Here are some points, one per row:
  -22   -6   17    4   20  -22  -42  -56  -27   24   28   55  -10   14    5   -3  -15  -29    6  -16   -8  -43  -37   11  -29  -20  -25   16   -7   12   -5   -4  -14   17    7   23  -39  -33  -17  -38   -9  -36  -17  -23   35   25    9  -24
    3   14  -14  -38  -14  -16   -5   15  -52  -38   -6    8    4  -20  -17   -7  -15    1  -38   16  -22    5    7    2   27   32  -42    7  -33   -7   22   -1   -8    1    6   66   17    9    5    5   32   22  -28    2    5   26  -12   44
  -11  -23   -8  -28  -11    5    5  -45   -1  -14   13   -1  -19    4   29   19   25   14   39   18    5   -5  -40   36   -4   24   -5   13  -14   38   -8  -42  -31  -17   27    0  -57   -4   -3   21  -20   20   30    9  -23   -1   13   35
   -4  -25   12    1   40   27  -21    1   -3   -4   -6  -19    3  -28  -40  -41   12  -17   38   38   -4   23   12  -13   -4   -1  -64   19  -21  -42   17  -11  -14  -18    3   15   -2   11    1  -38    7   -8  -25   20  -45   18  -14   33
  -40  -50   27   32   -9   24  -38   36  -25   29   40   15   23   13  -16   42   17   20   28  -32  -39   14   -9   44   11   47  -18   10    6  -19   17   -5   16    1  -20   -3   -1  -13   23   -3   27   36   11  -59  -18   32  -16    2
   26  -24  -10   -4   -9   24   14  -42  -16  -15   -2  -11  -33    3   18  -22    1    0    2   19  -56  -17  -30    8   30  -23    6  -70   25   11    3   44  -19  -14   -6   12  -31   -7  -13   11   32    3  -12  -54  -35   15   10  -24
  -19  -16  -21   -8  -47  -15  -18   16   49    2   21   11   12   39  -27  -38  -19  -35    2    6   11   -1    8  -36   -1   14   13   17  -28  -42   11  -19    3   -9    2   14    1   14  -26   14    8   26   -5  -77  -18   21  -31   24
  -39   -2   22  -14    7   26   20   11    9   -1  -28   22   52   24   16   36   28   12    2    9  -17  -18    8  -26    3   -7   19   17   36   25   10   -4   15  -52   45   11   13   -8    6  -19  -34  -17    4    2    6   44  -10  -47
  -10  -18  -26   -3  -32   21  -14   34    5   37   15  -13  -27   -6   27   -7    5   -5   -8  -27   35   68    3   -7  -22  -48  -34   -2   14   18  -46  -12    6   -2   33   13   23   18    3  -15   26   32   -7   -8   20    6   44  -17
  -11   -1   14   16   16   31  -18  -26  -23  -62   18   29  -21   11   -2    9    5   54   29   35    5   45  -51  -22   21   -6   31   35   43  -11   -9  -16  -17   25   -6   42    6   -2    7  -24   -4   -5   23   -6   14   -7   16   -3
  -27   -9   12   41   68   17    7  -16  -34  -12    2   -3   18    5   45   25  -16   19    2   -4   20   34   46    1   28   33   20  -16  -13  -21   -5  -24   15   11  -16  -46   -9   -7  -51  -10    9   11  -30  -25  -30   23    7   11
   33   10   39   10   -6   -2    9   17  -21    7    5   13   12   -2  -31  -25  -24   -4    3  -17   47   21   10    8   40   27   24    0    7  -14  -13   15  -19  -32  -40  -13   34   30   26   16  -34  -30   -6    3    6  -33  -15   -9
  -40   -2   16  -17   35    8    7   19   34   38   21  -12   -3  -24  -25  -25   10  -11  -26    9   -2   39    5   -5   16   25   20  -26    0    5    2    3   21   21   22   41  -26  -71    7   31  -16    9   31   12   26   24  -15  -57
    3  -40  -50  -13    9   -2   14   -6   -4   -9   52    8   -2   29   16   36    1    1  -27   -4  -15    8   27  -16  -25   -2  -45    1   45  -21    4   20  -12    7    7   26   -4  -44   -5  -19  -62   44   18    5   -4  -11  -24   -9
   57   38  -25   22   20   -4   -2   -7  -32    1    8  -11   33   31   17   29   22   27   29   22  -20   -9   -4  -21  -21   19  -26   18  -22  -52   -6    8    7  -10   16   23    2  -10   11   14   36   23   20    6   20   -9   -9   18
  -18  -27  -10    1   -2   29  -10  -51  -47  -17  -19    7   -1  -10  -18   -9  -33  -53  -36    1   33    5  -49  -13    4   11   -6   30   52   19   38    6   15    6   33   -4  -48  -12   -4   29   28   23    5  -16   10   -7  -28  -18
  -12  -37   36  -16  -13  -31  -22  -13    7  -41  -13   11   58   42    7  -42  -43   36   43  -36   -4   34   36   -8  -22   -1  -28  -26   -9  -13   35   -5    5   12    5    8  -17    2   -4   17   35    6    7    0  -29  -13  -35  -30
   10  -20    2   27    2    7  -27  -11   -9  -40   25    7   17   -5    3  -19  -11  -14  -15  -33  -24   12   51   28   24    7    6   35   28   10  -14    0  -20  -29  -15  -39  -16   -2   15  -19   38   25   63   49   49   53   10    3
  -18   16   -7  -17   -8   15  -20  -55  -18   12   33   25    7   10   32   -5   -5  -25  -17   -3  -32   27   15   46    3  -51   26   11   48  -14   35  -25   20   -7   33   40   14    4    1   -6    5    4   15    5  -34  -33    6   31
  -21   11   26    7    6  -12   12   36    8  -24   37    0  -43    5   24    7  -17  -17   44    5   -8   21  -28    9   30  -44   -8   -7   16   -2   -6   -6   -4   32   76   18   20   -9   -9  -15   18  -12   -1    1   38   11  -35   -1
   25  -33  -10   33   -2   11  -15   22   -8    9  -11  -13   22   37   33  -17  -32  -19  -41   28  -25   23  -10   23   12   24  -34   12   15  -62  -23  -42   17   24    9   35  -27   49   -3  -25  -20  -35   31  -14   14   24  -52   12
  -22  -23    3    2  -22  -16  -38   21    6   18   11  -12  -22    8   17   10  -33   15   -7  -41  -39   15   11   -1   36  -12    0   46   25   26  -67   23   32   -5    1  -13  -19  -37  -30   17   12  -31  -21    2  -24  -29  -38    3
  -26  -46  -12   -5  -26   24   26   28  -27   15   73   34    8  -45    5  -38  -23   -4   20  -24  -24    9  -10  -57  -41   27   49   27  -10  -18    4   -1   15  -28   -3  -13   -5   13   -9    2   13   -2   10   10  -11   11  -10  -12
  -29  -13    9   26  -43  -12  -37  -56  -26   15   10  -13  -54  -33   -5   18  -11    2   10   -1  -10  -38   -3   -3   16   29   -7  -24   24  -25   -6  -56   -5  -12   37   31   22   14   -5   -2   -6   38   25   15    5    4  -26  -25
  -17  -23   -3  -16   20   -5  -27  -31   28  -14    7  -23  -21    6    1  -12  -44    7   15   48    1  -27  -65   24  -23   -9    5   21   27  -19    2   15   57   -7   -6  -11   11    0   23   17   14   42   -5   26   22   19    4  -13
   44  -43    8   19   -9   -8  -20    4   42   18  -26   -1  -34  -17   30    8   -3   -3   15  -10    0  -29   -9   21   20   -1   18   16   49    6   49   16    5  -11    4   54  -11   -5  -39    0  -10   12   -5   -2   25   22   26   32
   12   39   61  -17  -37    7   33   12   -2  -12   29   12  -10   -8    7   41   23  -14  -25   -3    4   21    3    4  -12   -3  -42   15   -4  -43   41   11   25    2  -58  -32  -29   19  -17   -8   19    7    7   29    6   24  -26  -17
   25    4  -14   11  -16   22   30   12   -7  -12   13    0   30   44    9  -21  -30  -34    9   14   -4   16  -12  -20   -3   33  -36    0   49  -11    2  -12   10   19   19   23  -12  -87  -23   -6   -3   12  -14   36    1   34   19   33
    7   20  -40  -15  -22  -51  -40   11  -22  -29    8  -34    0  -14    5   -1    4  -28   13  -11   -2    5   -3  -20    6   24    1   18   43   14   20   -1   44   37   23    8   -1  -32   25    3  -55   -5   24    3  -30   36   13  -31
  -46   -7  -38   -5  -21   -1  -15   16   10  -17   -2   -9    6   19   38    7    1  -25   -8   -5    7    0  -30  -17   16   24  -33  -31  -31  -28   37  -13  -23  -32  -55  -19  -17  -16    5  -40   28  -23   30   21    5  -32  -33    3
   -5   20  -10    5   17   16  -35   19  -23   19   15   17   21   22   -3  -40    6   20   13  -51  -32   19  -21  -23    7  -26  -12  -17   67   59   16  -26   -2  -10  -20  -38   -8   25   -8    3  -35   17  -17    4   10   27  -41   10
   -8   32   -4   25   26   54   14    0  -10  -21   -4   15  -64   18   13  -26  -64  -27   20  -21  -28   -4  -10    1   19  -45  -24  -12  -20    7    4    6   32  -19   19   30    7    0    3   -1  -23   32   48    1   10    6   15   18
   11  -25    2   13   21  -18  -17   20  -17  -17   -8   11  -53   17  -18    8  -13  -12  -29  -24  -32   39  -33   -5   -6  -50   16   16   22  -17  -32  -60  -15  -44   10    9    7  -39  -20    7   11   37   15   11  -29   -3  -13  -22
   -3    1   21   39  -15  -19   12  -43   24   17   17   14  -27  -10   10  -10   16   32  -13    4   13   12  -53   -6  -16    6  -18  -24   31   26   20   26   18   -9   24   49   38   -3  -34  -18   26   -6   32    2  -13   43  -27   12
  -13  -11   19  -13   14    7   -5    2    0   19   17  -54   17   15   11   10  -73  -34  -22   -7  -36   17    2  -15  -35    8  -15   21  -14   22   49    5  -56  -15  -38   11   37   25  -16   -7   18    9   30    9    7   39   -6   -5
    9   10   41   70   15    3  -14   20   26  -21   31   14   58  -17  -23   -5  -15  -34  -20  -31  -34  -13   -5   -7  -24  -14   -9  -23   16   41  -36  -20   -5   19   -4    5    9   17    6    0   -8   12    5    2   -2  -42  -25   -1
   25    3   42   12  -25   33  -39   22  -32    2    9  -31   -5  -12  -19  -17  -31    6   21   -5    7   28   10  -19  -37   -1   16  -16   -7   15   14   15   45  -10  -16  -42  -35  -41  -37  -66  -16   15   36  -20    8    1  -22   32
   18  -16  -61   -4  -16   13   -1   13   -5  -11   27   12    0   -1  -29    3   -7   -2   27   36   12   31   39   56   17   15  -14   -7    1   40   24   13   24   22   26   24   14  -29  -22  -18  -25    7    8   13    3  -11  -48  -54
    1    8   24   -9   13    8   27   23   33   17   19   21  -28   11   15  -14  -39   -3    4   28  -17  -27  -30   10    8   28  -16   41   59   46   28  -24   -3   20   13   13  -18   10   12  -32   16   23   25  -30  -42  -50    0  -22
   -7    0   -4  -22  -20    4   -2   41  -29   -8    3    1    9   -9   22   10  -19   -5   25    7   45   24    5    0  -13  -57    2    7   56   24  -60  -20  -27  -12  -14   17    6  -11  -17   20   27   38   48  -15   -3    6  -39   11
  -70   -9   -4   29  -14   22   31    3  -20  -24  -42  -45   -7    1   -1  -23   39   12    3    0  -12  -25   17    4  -19  -21    9   37   14   12   -8   -5   -2   27    3   16  -10  -39   -8  -12  -42    9   -6    0  -18   22  -21  -35
  -12  -20  -64    3   -4  -15   11   27   -2   27   13   23   31  -23  -40  -14  -25   32    8   26  -22  -32  -15  -25   16  -29  -39    8    6  -43   18   11    2   19   10    9  -23  -13  -38  -18   18   27   50   24    9   -1    6   10
   20   20    1  -42    7   21   16    2   10  -14   23   -9   37   -6    0  -25  -17  -11   -2  -80  -23  -13  -28   18   36   37   27   18    1  -27  -41    5   -8    4   24    7   23   -6  -35  -65    5   37   -2    7  -38    2  -51   -6
  -63   22   17   11  -15  -39    0    7  -15    1  -54    5    7   10   -6   -7  -19  -18    7   20  -11   37    1   16   -6   28   28   13   39   -3   -7   44  -27  -70    7   25  -30   11  -23  -36  -21   17    5   16    9   21  -15  -48
   19   35  -43   18   -3   10    0   -7   14  -14   44   -6    1  -35  -29  -18  -28   19   -6    6  -17   22   13   29  -11    9  -66    9   36  -34   12  -31  -27  -48    3    8  -19  -57   -6    5   -6  -39  -18  -48    7   17   -5    5
  -11  -35  -10  -38   16   -8   42   11    4  -18  -30   -6  -18  -16  -62   14   -4   -1   18  -68  -28    8   31   -4  -14   18   13    2   37   -5  -28  -13   20   35  -14  -15    2   37    5  -20   22  -29   30   -9   25   22    0   38
There is one direction along which these points spread out most. Where along it does each point below lie, from 0 to 99? The average is 50, and the first point in the table lies past the average. One standard deviation of the points above along it is 16.
   -4  -25   12    1   40   27  -21    1   -3   -4   -6  -19    3  -28  -40  -41   12  -17   38   38   -4   23   12  -13   -4   -1  -64   19  -21  -42   17  -11  -14  -18    3   15   -2   11    1  -38    7   -8  -25   20  -45   18  -14   33 33
    1    8   24   -9   13    8   27   23   33   17   19   21  -28   11   15  -14  -39   -3    4   28  -17  -27  -30   10    8   28  -16   41   59   46   28  -24   -3   20   13   13  -18   10   12  -32   16   23   25  -30  -42  -50    0  -22 67
   26  -24  -10   -4   -9   24   14  -42  -16  -15   -2  -11  -33    3   18  -22    1    0    2   19  -56  -17  -30    8   30  -23    6  -70   25   11    3   44  -19  -14   -6   12  -31   -7  -13   11   32    3  -12  -54  -35   15   10  -24 69
  -19  -16  -21   -8  -47  -15  -18   16   49    2   21   11   12   39  -27  -38  -19  -35    2    6   11   -1    8  -36   -1   14   13   17  -28  -42   11  -19    3   -9    2   14    1   14  -26   14    8   26   -5  -77  -18   21  -31   24 32
  -70   -9   -4   29  -14   22   31    3  -20  -24  -42  -45   -7    1   -1  -23   39   12    3    0  -12  -25   17    4  -19  -21    9   37   14   12   -8   -5   -2   27    3   16  -10  -39   -8  -12  -42    9   -6    0  -18   22  -21  -35 62
  -40  -50   27   32   -9   24  -38   36  -25   29   40   15   23   13  -16   42   17   20   28  -32  -39   14   -9   44   11   47  -18   10    6  -19   17   -5   16    1  -20   -3   -1  -13   23   -3   27   36   11  -59  -18   32  -16    2 31
   11  -25    2   13   21  -18  -17   20  -17  -17   -8   11  -53   17  -18    8  -13  -12  -29  -24  -32   39  -33   -5   -6  -50   16   16   22  -17  -32  -60  -15  -44   10    9    7  -39  -20    7   11   37   15   11  -29   -3  -13  -22 61
  -18  -27  -10    1   -2   29  -10  -51  -47  -17  -19    7   -1  -10  -18   -9  -33  -53  -36    1   33    5  -49  -13    4   11   -6   30   52   19   38    6   15    6   33   -4  -48  -12   -4   29   28   23    5  -16   10   -7  -28  -18 68
   12   39   61  -17  -37    7   33   12   -2  -12   29   12  -10   -8    7   41   23  -14  -25   -3    4   21    3    4  -12   -3  -42   15   -4  -43   41   11   25    2  -58  -32  -29   19  -17   -8   19    7    7   29    6   24  -26  -17 26
  -13  -11   19  -13   14    7   -5    2    0   19   17  -54   17   15   11   10  -73  -34  -22   -7  -36   17    2  -15  -35    8  -15   21  -14   22   49    5  -56  -15  -38   11   37   25  -16   -7   18    9   30    9    7   39   -6   -5 30
   25    4  -14   11  -16   22   30   12   -7  -12   13    0   30   44    9  -21  -30  -34    9   14   -4   16  -12  -20   -3   33  -36    0   49  -11    2  -12   10   19   19   23  -12  -87  -23   -6   -3   12  -14   36    1   34   19   33 54
   44  -43    8   19   -9   -8  -20    4   42   18  -26   -1  -34  -17   30    8   -3   -3   15  -10    0  -29   -9   21   20   -1   18   16   49    6   49   16    5  -11    4   54  -11   -5  -39    0  -10   12   -5   -2   25   22   26   32 71
  -17  -23   -3  -16   20   -5  -27  -31   28  -14    7  -23  -21    6    1  -12  -44    7   15   48    1  -27  -65   24  -23   -9    5   21   27  -19    2   15   57   -7   -6  -11   11    0   23   17   14   42   -5   26   22   19    4  -13 70
   25    3   42   12  -25   33  -39   22  -32    2    9  -31   -5  -12  -19  -17  -31    6   21   -5    7   28   10  -19  -37   -1   16  -16   -7   15   14   15   45  -10  -16  -42  -35  -41  -37  -66  -16   15   36  -20    8    1  -22   32 30
